In the rows, 128 means zero.
R: several groups of rows, each row roughly a mix of its group's hidden directions:
R (109 x 10):
[[166 102 116 160 124 109 189 130 123 131]
 [ 98 131 154  87  96 164 157 127 153 145]
 [ 74 130 161 121  89 155 141 134 156 116]
 [144 130 199 165 133 139 139 148 127 133]
 [ 86 163 147 138 147 114 141 120  77 105]
 [146 125 195 158 131 127 157 146 114 143]
 [177 113 107 104 136  88 112 154 160 118]
 [ 60 125 141 156 159 130 124 121 110 150]
 [121 123  59 131 137 121  86 107 133 112]
 [150  80 105 138 132 174 151 139 116 159]
 [135 151 173 161 132 167 173 117 132 125]
 [130 123 180 170 126 147 174 144 121 132]
 [123  94 106 115 137 167 158 153 164 163]
 [ 71 146 169 140 100 126 142 124 139  98]
 [112 139 194 158 134 141 155 154 122 138]
 [ 87 164 145 109 122 145  80  97 132 115]
 [102 152  94  95 117 142 142 158 134 177]
 [ 86 163 152 129 146 120 147 117  79 104]
 [170 100  72 132 131 129  95 107 133 123]
 [119 160 149 146  94  84 124  91 123  96]
 [115 162 190 128 134 161 156 133 144 119]
 [ 82 151 182 110 117 130 160 135 113 132]
 [115 132  47 115 123 120 117 125 128 114]
 [133 158  61 102 113 119 119 154 133 117]
 [152 103 102 105 139 175 104 133 149 167]
 [142 162 125 142 159  76 107 103 102 108]
 [ 69 142 165 122  92 145 130 129 144 106]
 [ 92 163 148 123  96 124  95  86 126 106]
 [139 127  89 148 141  76  91 126 100 110]
 [108  91 173 166 146 117 149 109 101 135]
 [193 111  94 135 151 109 123 127 111 149]
 [187 102  95 144 158 120 126 129 113 153]
 [ 75 153 163 118  90 131 128 120 145 100]
 [136 103 114  98 107  70 118 162 143 144]
 [167 116 125 171 153 152 138 154 168 142]
 [169  96  73 141 132 119  93 113 129 129]
 [138 168  86 113 116 107 113 182 128 120]
 [150 150 194 122 120 146 126 162 148 137]
 [131 156 150  81 103 165 155 139 158 137]
 [ 91 159 141 127 150 131 146 106  74 103]
 [127 158 137 154 139  63 136 114 112  99]
 [ 99 135 149 104 123  97 129 106  66 118]
 [118 169 147 131 110 101  97  87 107  96]
 [ 85 148  69  96 125 115 121 147 123 133]
 [142 123 208 141 132 141 139 133 132 142]
 [114 127  46 120 127 114 121 119 120 122]
 [182 101 115 110 119 136 114 137 180 137]
 [ 79 116 158 136  86 157 147 133 158 124]
 [128 119 163 135 124 189 162 125 148 155]
 [164 119 129  93 104 163 104  94 161 119]
 [167  99 102  85 104 128  98 105 150 126]
 [138 119 177 162 121 147 181 142 120 140]
 [ 90 125 161 124 122 109 144 115  66 141]
 [184 102 102 157 118 113 161 108 127 144]
 [168 152 121 131 145  84  91 115  94 115]
 [127 148  86  74 115 152 111 111 160 129]
 [115  90 190 154 140 136 143 103 120 135]
 [ 96 144 162 117 116 154 182 152 129 151]
 [128 103  73 130 116  83  95 126 107 133]
 [150 122  74  94 122 121  89 101 143 115]
 [155 122 197 150 131 123 152 143 115 148]
 [120 100  78 119 115  77 107 133 104 139]
 [107 168 137 127 116 112 103  82  92  99]
 [172 104 116 105 107 163 104  98 160 132]
 [121 120 167 121 116 182 162 130 154 156]
 [179 110 178 166 126 139 138 119 132 115]
 [116 118 194 151 131 130 168 142 112 141]
 [109  90 166 136 139 155 139  73 133 137]
 [175 120  93 113 170 140 102 128 108 152]
 [177  95  94 139 156 131 138 142  98 152]
 [112 129  60  96 126 125  98 108 138 116]
 [ 71 125 156 136  84 141 156 128 146 115]
 [111  87  77  94 115 104 100 135 130 136]
 [ 68 140 156 114  99 154 130 128 159 118]
 [123 132  78  79 117 148 113  97 154 128]
 [175 142 172  98 134 143 116 106 144  98]
 [130 112 148 128 113 194 151 117 155 157]
 [131 163  84  87 112 157 112 132 161 120]
 [165 121 101  87 111 111  88 112 152 107]
 [169 126  97 109 177 143 105 131  97 143]
 [ 73 134 144  92 130 167 105 155 134 127]
 [ 91 111 152 139  90 156 169 135 159 126]
 [172 103 102 152 134  91  97 115 114  99]
 [140 150 172  89 109 155 113 149 166 117]
 [133 162 168 114 165 135 148 112  98  90]
 [ 67 136 155 116 103 164 138 128 153 118]
 [136 123 147 171 146 177 159 144 153 152]
 [104 119 122  85 106 161 176 111 142 150]
 [ 86 113  79 149 107 106 125 153 131 157]
 [170 112  89 111 157 157 104 117 126 162]
 [162  89 105 128 108 131 117 147 176 160]
 [ 88 148 161 136 132  91 147 159 117  92]
 [126 149 133 156 133  59 117 111 157 121]
 [114 164 142 137  96  99 115  78 113  98]
 [ 76 145 166 125 128 107 121 167 129 100]
 [ 81 165 155 108 113 115 106 122 168 112]
 [145  93 187 162 136 143 137  99 128 129]
 [ 85 138 129 152 109 165 120  85  94 133]
 [115 136  50 103 120 123 120 120 131 116]
 [142 105  99  98 148 175 106 142 140 166]
 [ 78 150 143  99 135 143  94 136 170 131]
 [134 125 196 165 132 143 159 138 123 132]
 [164 121 140 116 129 189 124  86 140 120]
 [172  99 125  86 113 119 124 145 174 140]
 [171 100  83 158 142 121 110 147 156 140]
 [132  95 116 109 135 190 153 154 129 150]
 [ 83 163 147 106 134 147  80 107 131 115]
 [122 123  70 104 132 115  78 108 137 112]
 [ 91 144 182 136 129 153 160 155 131 147]]
one row of each group, then the others: which group is each in?
[148 108  77 171 147 106 117 157 142 139]	<58>
[ 88 139 144 103 136 152  95 143 179 138]	<108>
[134 126 200 109 120 158 135 128 151 143]	<28>

[114 156 185 105 129 167 155 114 130 114]	<58>
[104 151 105 139 114 126  87  85  95 101]	<58>
[135 142 106 130 153  67 108 141 101  97]	<58>
[168 105 148  92 109 119 126 150 176 144]	<58>
[112 130  47 113 120 125 124 125 130 116]	<28>
[153 110 100  98 159 170 110 148 102 152]	<108>
[118  89 170 170 147 120 148 102 102 136]	<28>
[116 130 185 143 122 137 176 156 117 147]	<28>
[110 172 147 131 142  85  90 109 119 101]	<108>
